which system made each run
(in the rows, 128 means zero)
M, path 1 (6 x 64)
[[129 141 143  94 121 157  95 115 120  71 135  87 101  52 152  81 166 139
  144 124 112 103 108 147 115 129 177 144 115 130 152 146 143 118 117 102
  101 156 130 126 152 181  98 137 128 119 140 140 153 135 168 160  67 105
  118 130 164 101 102 120 158 133 164  89]
 [119 134 143  86 100 148  71  98 129  82 139  69 110  55 139  82 142 142
  136 116  99 106  94 154 114 100 211 136  86 144 161 152 144 116 115 117
  116 142 138 140 126 178  97 167 140 120 137 142 139 137 159 160  67 117
  136 141 164 108 109 107 139 133 176  82]
 [113 124 154  88  79 133  69  85 133 100 151  60 115  73 116  88 123 129
  130 107  92 109  89 154 120  65 224 128  77 161 161 158 148 130 114 126
  135 124 140 147 104 173 100 182 150 122 134 134 130 141 141 143  85 142
  150 158 156 106 104  97 120 142 171  87]
 [113 122 154  90  72 123  68  80 135 120 148  69 126  98 107  90 108 124
  136  95  91 124  84 159 134  46 220 119  64 155 164 167 147 129 115 136
  153 106 149 147  84 146 108 189 147 119 125 127 105 150 134 130  98 156
  162 157 137 109 112  92 106 130 158 108]
 [114 115 145 103  64 103  81  82 141 151 141  87 142 127  93 112  85 115
  131  93 104 133  85 148 136  44 201 119  75 152 164 162 143 137 108 162
  165  97 145 145  69 117 121 194 132 120 118 121  92 156 110 123 129 163
  164 161 127 112 119  88  89 119 150 112]
 [121 103 141 114  77  86  93  91 137 164 130 104 152 145  86 147  71 114
  133  99 124 133  92 136 146  59 180 117  96 145 146 154 131 140 110 177
  174  93 140 149  61  81 129 185 123 124 116 121  82 140  95 118 147 166
  160 162 117 128 126  83  75 119 142 119]]
W, path 2 (6 x 64)
[[106 128 106  99  44  66 165 119 205 136  71 108 164 161 139 144 111 140
   87 136 144 121 144  98 137  91 166 135 108  60 151 118 103 124 136 146
  156  78 122 111 102 112 154 146 145  96 131  93 133 145 107 102 152 132
  171 130 173 143  87  44  84 132  82  95]
 [108 126 100  89  47  59 156 124 178 150  70 109 161 150 116 154  98 131
   88 134 132 124 135  99 144  84 177 142 110  69 143 139 104 134 138 159
  161  79 117 129  88  90 136 155 136  91 127 109 114 140  98  95 158 137
  164 128 165 137  81  43  74 137  89  91]
 [110 126 111  94  71  65 151 124 144 169  68 120 158 142  93 167  85 123
   88 128 122 128 120 102 149  88 170 144 118  84 128 145 110 135 141 159
  163  78 110 134  81  75 105 158 135  84 108 131  95 144  94  92 164 144
  147 133 154 124  76  56  68 146  87  94]
 [117 128 111 102  98  68 146 140 110 172  62 131 143 134  76 168  86 103
   86 118 105 142 126  96 143  96 169 152 136  97 117 140  94 144 145 164
  165  91  91 142  79  71  74 154 125  85 107 153  88 139  97  90 160 141
  133 126 146 119  71  72  79 160  87 103]
 [127 129 107 110 121  79 151 149  84 168  74 146 137 117  76 168  89 100
   86 124 104 143 119  96 129 117 161 159 150 107 101 136  97 141 151 155
  156 111  82 146  83  69  56 143 127  80 103 170  83 134  93  98 158 138
  109 126 137 121  74  84  90 174  90 108]
 [138 129 105 115 150  95 162 153  71 166  73 159 129 111  81 159 100 105
   97 129 111 145 124 108 135 147 136 167 156 104  94 133 110 137 150 151
  139 133  85 142 110  69  57 126 124  72  97 181  92 121 105 113 153 113
   91 106 126 114  84 104 106 159  89 103]]
W, path 3 (6 x 64)
[[144 115 114 140 143  75 180 113 119 146  57 154 142 155 106 136  96 128
   62 117  88 136 169  85  88 135 153 165 140  86 107 114 105 113 140 125
  135 120  91 121 127  85 108 130 125  66  94 119 132 150 114  99 147 130
  110  85 155 116  81 109 121 145  80 134]
 [138 118 110 149 158  77 197 126 124 154  56 164 143 167 110 141 104 126
   74 126  95 142 168  84 100 146 127 169 156  87 100 109 106 119 142 125
  138 125  90 116 130  83 115 116 123  69  93 118 127 138 109  96 158 131
  110  85 142 123  93 117 120 142  71 144]
 [139 127 108 147 162  84 206 137 126 161  68 173 143 175 111 157 109 132
   78 135 118 140 178  82 111 162 105 161 167  86  97 105 104 113 143 123
  135 121 100 114 131  80 126 104 117  79  95 120 126 136 107  93 169 120
  106  85 133 127  98 124 120 139  68 157]
 [136 134  94 144 162  90 205 156 128 162  75 175 138 175 119 170 118 131
   85 149 133 134 171  80 120 174  92 148 170  78  93 107  99 119 155 120
  130 122  92 114 131  86 127  95 121  91 108 126 137 126 103  97 176 116
  111  87 132 139 106 122 118 147  66 147]
 [132 141  90 142 149  92 207 172 138 158  77 171 141 168 133 186 127 133
   91 157 146 132 160  87 129 176  79 141 175  69 102 101  95 120 154 125
  125 121 100 125 131  92 129  91 124 103 120 131 140 125  98  97 175 111
  114  96 133 151 111 115 111 157  69 128]
 [123 147  87 131 130  96 198 182 147 145  72 150 146 159 140 193 138 142
   88 167 162 118 160  97 140 173  87 144 177  63 111 103  92 122 162 132
  123 115 101 129 132  98 130  94 133 100 129 143 150 121 100 105 173 101
  122 102 142 160 108  94 110 176  68 114]]
M, path 4 (6 x 64)
[[124 134 114 127 130 116 125 182  73 185 132 166 139 128  84 187 106  92
  131 145 157 152 110 123 179 140  88 126 161 141 102 133 102 161 139 161
  150 108 117 148  95  71  91 124 118 133 122 187  77 101  94 107 174 139
  107 154  95 147 121 115  88 160 108 118]
 [129 134 110 133 158 132 127 182  72 175 133 175 132 122  90 180 120  94
  144 152 164 150 118 122 171 159  68 130 173 145  90 128 108 157 143 152
  137 130 115 138 115  75  94 104 110 137 128 186  85  98 107 124 166 123
   92 140  87 138 139 141 110 145 117 124]
 [148 135 114 139 177 154 132 183  53 159 133 185 120 110  98 166 133 101
  153 148 156 152 123 131 159 177  65 136 176 150  96 126 120 151 135 138
  118 147 118 138 140  90  92  95 108 139 127 182 100  95 111 139 153 112
   79 132  89 132 144 161 129 141 124 129]
 [149 132 122 139 191 168 126 176  51 148 144 175 109  98 103 145 142 108
  153 146 145 144 121 134 149 181  70 138 176 155  84 126 131 144 136 122
  110 155 110 136 150 111  90  91 112 133 124 188 107  92 133 138 142 108
   73 124  89 122 145 167 143 146 129 137]
 [149 132 125 135 193 171 114 165  44 136 151 160  95  85 115 123 149 115
  149 149 127 144 122 144 135 181  91 137 160 162  93 132 133 136 136 108
  103 166 112 137 156 129  74 100 120 130 126 192 120 101 136 146 124 115
   69 124 100 108 137 178 151 152 142 133]
 [147 132 134 127 186 175  99 144  43 117 149 139  90  68 108 110 149 118
  143 129 102 137 105 150 121 161 118 144 148 164 103 139 146 127 134 108
  103 169 116 142 154 141  66 115 117 121 120 185 125 110 149 151 103 109
   76 120 108 105 124 173 160 147 150 122]]
Y, path 5 (6 x 64)
[[ 95 138 115 115  42  95 145 133 222 106 110 103 161 168 176 146 134 149
  116 141 161 108 151 108 150 102 125 111 107  79 167 112 107 129 134 144
  152  88 144 102 115 149 187 128 148 144 155  78 146 144 127 121 137 130
  183 144 164 164 116  61 116 121 103 112]
 [ 88 144 117  95  30 110 133 149 213  96 118  87 149 144 179 145 146 138
  126 144 168 105 136 112 163 101 132 102 106  75 170 126 106 132 142 139
  147  82 151 110 108 165 171 139 152 150 158  91 148 140 135 122 129 121
  192 155 174 159 105  53 106 133 108 101]
 [ 90 162 112  76  33 125 122 158 199  98 127  80 142 125 181 140 159 141
  139 153 167 103 117 116 173 102 134 105 105  83 171 139 114 145 144 133
  140  88 147 119 103 172 158 140 151 156 164 115 142 145 142 128 123 112
  187 168 174 156 103  52 109 148 112  86]
 [ 91 166 111  71  44 139 111 175 172  96 142  86 132 102 177 143 170 137
  149 156 170 100 107 127 183 113 131 102 115  99 165 141 116 145 146 127
  134  93 148 129 111 182 134 134 149 159 167 145 140 129 147 136 120 108
  171 169 161 161 106  63 110 159 117  75]
 [ 93 160 113  75  64 154 103 186 156  98 154  93 123  94 173 143 173 138
  160 162 172  99 107 139 185 133 115 101 116 111 161 143 121 150 150 115
  123 114 140 130 122 181 125 128 153 157 167 162 142 117 145 150 123 100
  147 177 150 158 110  75 123 170 129  74]
 [112 160 117  95 100 175 101 185 127 106 164 108 115  93 162 138 177 137
  171 166 177 107 114 152 181 155  98 102 128 125 145 138 130 145 145 112
  115 131 150 135 140 168 122 113 139 158 164 171 145 111 153 161 127  99
  128 164 128 149 129 108 126 163 140  84]]
Y, path 6 (6 x 64)
[[110 113 151 137  69 115 102  97 191 126 161 105 153 172 144 122 110 134
  138 102 136 123 121 139 132  68 142  94  92 143 161 132 130 132 108 151
  161  97 161 123 101 140 190 161 139 166 145  75 131 142 122 127 129 167
  180 154 129 149 150 110 115  96 144 142]
 [111 125 152 117  55 125  91  97 191  98 159  79 148 150 162 111 129 141
  140 110 121 109 115 143 134  63 163  95  77 138 173 136 138 126 117 136
  157 100 156 124 104 169 175 169 149 166 148  79 141 156 140 130 111 154
  191 162 147 147 133  90 124 113 146 129]
 [100 132 146 100  54 126  93 104 192  76 159  67 130 122 172 101 140 146
  139 114 126 100 112 141 133  77 173  98  74 132 180 139 131 129 124 121
  137 110 157 121 116 192 158 158 154 158 159  88 151 150 149 139  94 136
  184 158 161 145 123  91 135 127 149 107]
 [ 97 146 132  94  56 141  97 125 188  70 149  73 128 100 176  98 163 154
  138 128 134  95 126 135 138  95 170 113  90 113 179 137 133 126 125 111
  126 116 156 124 128 202 147 148 155 145 161 113 170 139 159 144  89 122
  167 152 168 140 111  82 136 137 147  84]
 [103 153 124  83  72 144 108 143 180  67 139  79 122  82 182  96 184 155
  134 152 148  86 124 128 138 126 155 116  98 105 170 135 125 121 132  95
  114 134 147 115 147 199 135 129 151 139 165 125 173 134 161 150  87 103
  151 143 170 134 103  82 147 143 141  76]
 [113 157 119  79  94 158 119 160 151  69 128  96 110  75 179 108 190 161
  142 168 157  99 133 141 147 160 136 127 122  94 158 126 133 124 140  89
   98 140 137 115 161 188 128 110 145 130 161 147 165 122 167 164  97  87
  133 140 173 138 106  97 151 157 134  73]]

runs to name
path 7 (3 x 64)
[[ 87 157 126  74  34 134 103 148 187  88 136  71 129 105 175 125 155 135
  147 143 152  96 116 122 168  92 148 106  94  97 180 139 115 144 140 125
  138  92 147 121 112 186 137 149 152 154 169 118 151 142 147 134 102 114
  176 170 172 145 100  62 115 147 123  79]
 [ 97 166 116  66  49 141 102 166 170  84 142  73 123  88 172 124 168 139
  152 151 161  94 105 134 174 108 145 107 102 111 172 145 117 141 144 117
  120 113 146 130 113 189 125 142 154 152 174 143 147 129 147 145 105 104
  161 164 167 149 102  61 120 159 134  67]
 [104 162 115  73  80 160  96 177 144  88 152  90 114  72 168 129 178 138
  160 157 169  98 113 140 173 137 127 116 119 113 157 142 131 138 143 106
  110 129 152 131 144 181 118 125 148 145 167 167 149 117 159 157 106  95
  131 166 159 146 112  84 128 163 140  73]]
 -> Y
path 8 (3 x 64)
[[103 129 105  95  41  75 141 144 163 161  89 111 163 152 117 177  97 118
  112 147 161 132 117 111 175  90 146 124 120  78 142 136 107 148 142 171
  170  66 131 132  78  83 135 142 137 112 130 126  98 133 101 106 173 140
  166 153 146 146  96  45  70 147  85  88]
 [108 135 107  84  59  78 137 156 138 169  82 115 151 131  93 179  95 111
  114 149 153 136 108 113 176  97 153 140 129  92 131 149 112 151 145 173
  166  75 116 142  73  78  98 146 135 101 127 153  84 127  92 101 170 136
  149 152 143 141  85  47  66 160  92  81]
 [111 140 104  86  79  87 127 161 105 172  84 124 139 108  86 173  99  93
  105 135 130 138  97 105 165 101 158 143 139 105 115 146 102 154 147 170
  158  92  96 149  73  80  68 153 132  98 123 177  82 124  96  99 154 129
  120 152 140 125  79  65  76 167  95  74]]
 -> W
path 9 (3 x 64)
[[111 166 108  72  88 147 117 197 112 113 127 104 113  72 145 154 164 129
  145 169 161 116 101 135 176 140 130 120 136 106 144 145 119 148 160 121
  121 122 122 144 116 155  88 122 146 130 150 191 125 114 135 146 128  96
  125 162 151 142  95  83 120 191 121  63]
 [108 156 114  70  79 159  92 177 116 107 160  97 120  70 140 138 167 125
  162 151 162 112  92 144 187 129 130 114 123 127 152 150 130 146 143 121
  127 122 143 145 117 166  97 136 145 145 159 183 128 116 142 154 116 102
  129 171 141 138 111  86 120 167 143  74]
 [113 145 131  87  94 167  69 151 117 103 185  92 109  73 133 127 152 123
  178 135 154 110  81 159 177 116 139 105 105 160 158 160 139 149 127 126
  125 133 151 151 117 166 110 149 137 159 155 176 118 119 141 162 110 116
  132 179 124 125 128 109 122 149 170  84]]
 -> M
